0: [105 107 127 110 120 130 121 103 134 154 141 135 147 145 148 144 121 132
 104 135 122 128 133 113 106 105 121]
1: [132 119 102 128 134 145 159 174 177 161 138 137 115 134 123  98 107 117
 141 130 136 159 169 156 156 143 116]
2: [112  87  78  94  95 103  87  98 101 101 137 157 123 158 136 146 160 135
 148 107  99 107 114 105 114 135 150]
3: [144 154 176 145 121 136 138 103 109 121 113  93  90  83 109 157 155 138
 124 179 193 146 158 143 114 101 130]
4: [145 140 135 121 128 116 123 106  90  94 102  93 103  85 116 126 115 132
 108 114 114 119 118 119 134 125 122]
5: [148 161 187 182 148 145 117 114 127 139 117 106 100 126 137 163 193 150
 171 211 209 168 158 166 131 155 186]
6: [ 36  71  91  67  29 104  81   0  49  93 138 146 148 111 143 215 243 128
 105 135 101  65 101  90  34  50 154]
7: [107 121 114 139 119 144 176 189 132 123 156 179 115 103 106 134 139 107
 120 108 104  56  52  78 102  83  59]
8: [109 107 104 114 137 128  87  62 103 129 141 154 210 216 172 119 117 162
 155 114  92 119 119  98 108 118 142]
9: [148 129 130 131 149 108 126 136 121 117 129 107 106  89 122 103  86 142
 121 131 146 152 125 119 147 140 114]
10: [ 90 119 154 132 100 120 117  97  97 118 114 124 115 107 110 187 190 106
 104 153 160  97 106 132 107 113 139]
11: [145 141 155 170 172 179 180 192 211 196 168 147 126 145 125 114 122  98
 157 154 179 185 184 153 138 129 129]
12: [221 147 117  90 150  56  87 127  51  68  70  58  49  45 122 133 109 157
  54  48  82 124  90 116 160 140  82]
13: [144 115 116 100 134  81  99  84  68  79 113 103 132 102 134 122 108 138
  86  57  58  83  78  70 107 118 128]
14: [150 150 167 193 166 163 201 204 196 152 157 137  89  89 100  88  95 109
 128 139 152 163 157 159 159 155 131]
15: [ 97 113 117 124  91 113 120  91 137 102 153  86  50   8  56  80 104 137
 153 170 153 138 136  89  91  89 142]
16: [ 78 129 180 126 134 122 106  49 117 129 146  86 162 115 144 138 132 174
 139 196 154 146 130 107 104 123 183]
17: [120  96  70 102  92 127 116 159 213 190 137 123  91 158 111 104  99  56
 129 129 184 235 255 209 174 167 157]
18: [131 128 124 125 154 119 134 159 177 176 145 118 137 144 143 101  68 113
 102 128 142 187 176 162 174 185 166]
19: [200 171 136 137 158 134  98 111 116 125  98 110 141 182 154 141 162 179
 188 155 153 184 188 152 150 172 143]
20: [119 120  96  93  78 110  94  71  74  76  92 117 143 124 117 152 165 132
 125 111 102  85 114 132 111 118 150]
21: [218 136 108  55 103  30  18  60   0  59  42  73 121 150 192 205 186 190
  94  76 100 118  82 110 151 156 104]
22: [123 120 123 113 114 112 113 114 118 137 131 119 139 137 135 127 124 137
 135 130 122 128 135 124 127 133 134]
23: [142 167 197 182 206 161 152 150 166 173 152 105 142 125 143 110 116 153
 142 188 192 199 177 144 146 142 148]
24: [117 109 120 133 110 140 125 120 128 135 124 130  97 107 106 149 154 118
 139 152 157 134 148 140 116 115 126]
25: [193 167 154 133 178  91 116 177 115 118  83 105 126 134 131 134  79 115
  88  93 104 107  95 151 202 186 103]
26: [138 130 124 113 137 101 100 153 106 138 117 149 174 191 163 156 132 126
  91  97 106 104  87 130 145 140 114]
27: [123  92 102 107 132  93  74 108  91 105 133 143 130 157 152 143 136 149
 133 107 107 116  99  93 128 145 144]
28: [  0 104 201 187  58 198 214 122 109 127 216 252 112  55  76 255 255 133
 191 244 157   0   0   0   0   0  73]
29: [154 134 116 109 135 102 106  98  77  86 103  99 115  96 135 124  96 139
  93  88 100 115 107  95 134 119 105]
30: [160 139 146 139 184 102  78 144  78 112  82 125 165 184 169 140  99 132
 106  91 114 107  78 124 164 174  99]
31: [ 34 141 163 184  54 255 255 159 255 169 144 141  51  69  11  95 205  46
 227 255 230 170 255 246  95  71 149]
32: [ 99 151 218 159 100 171 232 169  86  78 196 206  79   0  70 237 255 134
 102 131  88   0   0  12   4   0  13]
33: [139 146 161 144 128 143 135 115 120 136 115 116 114 128 131 171 172 135
 132 165 183 153 163 151 114 112 134]
34: [134 132 153 148 171 115 107 146 107 127  96 124 142 165 145 148 139 132
 118 126 136 122 107 142 165 163 123]
35: [159 155 199 172 183 154 160 199 189 194 136 112 123 137 128 117  93 108
 119 165 188 207 170 169 155 133 101]
36: [126 112 104 118 117 119 130 144 131 135 144 150 129 113 120 108 106 108
 114  93 107  93 107 111 123 121 122]
37: [ 96 110 164 145 166 115 115 107 128 149 135 102 176 135 149  98  69 146
 100 142 134 125  97  95 129 123 131]
38: [105 117  92  98  57 123 132  70  80  62 108 117  75  62  66 137 181 118
 156 125  92  74 112 128 100 112 165]
39: [126 120 117 128 109 139 138 147 128 104  99 122  74 114  95 141 156  99
 138 148 149 133 145 162 149 135 122]
40: [ 95 114 180 131 181 100 107 102 138 180 166 115 222 168 207 138  93 169
  79 144 160 166 120  89 105 107 109]
41: [119 100  74  81  98  91  97  91  87  91 128 138 158 153 167 128 126 152
 132  86  81 108 107 101 117 135 130]
42: [136 126 103 126 141 142 138 137 154 146 158 165 182 187 161 116 105 133
 137 116 112 140 147 133 122 118 117]
43: [122 120  84  92 106 118 121  82 112 123 139 155 192 194 171 141 150 154
 132 102  93 121 144 129 111 118 128]

[122 112 105 132 146 143 129 165 146 130 117 134 122 137 116 104  93 114
 114  96 107 117 115 119 140 140  99] -> 36 9 22 1 42
[163  99  65  74  89  70  86 134  38  74  63 129  77 130 120 199 201  86
  81  55  84  85  78 139 144 123  82] -> 20 29 2 13 41
[ 86 149 172 169 108 184 191 145 212 181 164 142 175 154 106 101 122  85
 158 202 157 141 182 177 104 108 149] -> 11 1 23 35 14
[ 47 116 185 153 115 159 207 154  98 109 207 198 131  39 103 188 205 146
 108 133  84   0   0   0   0   0  46] -> 32 28 7 10 36
[174 147 166 127 148  84  81 107  79  93  66  44  66  68  95 113  98 151
 103 130 148 135  99 122 154 149 110] -> 4 9 29 12 3
[114 110 123 142 100 158 125 113 129 141 118 137  87 111  99 176 192 111
 150 168 171 134 164 156 104 107 131] -> 24 33 39 10 3
[189 140 110  90 118  71  98 107  51  58  74  69  48  42 101 137 136 146
  84  70  85 106  96 121 141 132 107] -> 12 29 4 13 20
[103 113 131 103  95 100  94  50  72  98 104  97 122  92 112 135 138 153
 116 128 115 112 115 104  89  91 137] -> 20 4 29 22 10
[158 138 151 160 191 149 125 150 153 179 141 135 159 182 169 141 105 148
 124 127 153 183 152 128 127 134 118] -> 42 23 34 35 18
[140 119  95 144 147 169 186 245 208 175 125 188 148 198 132 102  89  53
 126  97 106 134 148 179 174 142  82] -> 1 42 11 14 18
[ 78 100 112 135 125 150 137 139 154 129 152 157 131 127 102  91 104  99
 135 124 101  97 107 105 129 134 134] -> 36 22 0 1 24
[142 120  96 106 143  96 104 154 160 166 126 108 124 154 154 113  73 118
 101 115 134 200 186 170 191 208 175] -> 18 1 17 9 22
[ 63 102 163 138 108 109 155 116  89 127 180 170 138  81 136 197 202 152
 107 157 115  41  18  19  38  50 104] -> 7 10 32 6 0
[  0  96 175 186  77 240 255 207 231 154 246 220  85   0  32 148 199  82
 172 188 132  42  66  61  21   3 101] -> 28 32 7 31 15
[113 123  83  96  78 133 132  93 127 106 146 139 131 102 100  97 126 119
 138 106  74  90 131 108 110  99 149] -> 36 22 2 20 41
[ 89 106 109  80  83  98  83  36  73 103 111 107 157 128 129 134 142 153
 114 121  96  95 112 101  75  87 143] -> 20 41 2 27 13
[ 13 110 213 168 118 180 242 179 100 119 244 233 141   9  89 210 226 142
  95 131  67   0   0   0   0   0   7] -> 32 28 7 10 36
[193 152 135 149 157 117 127 145 119 129 129  95  88  80 126 113 117 150
 122 117 138 160 143 122 148 152 125] -> 9 4 22 29 39
[ 24  59  80  94   0 128 138  66 122  77 131 133  65  48  54 129 189  94
 163 169 139  81 138 132  67  71 148] -> 38 15 10 24 20
[130 126 105 102 116 116 122 160 130 142 130 156 165 179 145 129 111 111
 100  93  90 104 101 131 143 132 117] -> 26 36 42 22 0
[147 157 151 145 110 160 149  92 139 109 126 128 126 113 128 129 159 146
 183 183 160 167 206 165 133 136 146] -> 33 3 5 24 19
[100 109 114 135 118 165 170 151 167 147 148 159 133 141 123 115 138 109
 155 145 131 130 160 145 125 122 128] -> 1 24 42 0 22
[162 154 149 142 174 118 117 147 107 146 114 103 133 132 144 132 110 118
 100  95 116 124  91 118 149 149 116] -> 34 25 30 9 26
[109  89  57  66  81  71  84  78  72  77 128 138 148 142 168 129 128 145
 123  75  69  94  85  82 110 133 130] -> 41 2 27 13 20
[ 88 127 114 132  93 175 185 158 193 143 166 150 128 128  91  95 123 104
 161 148 123 128 165 155 119 110 144] -> 1 24 39 42 11
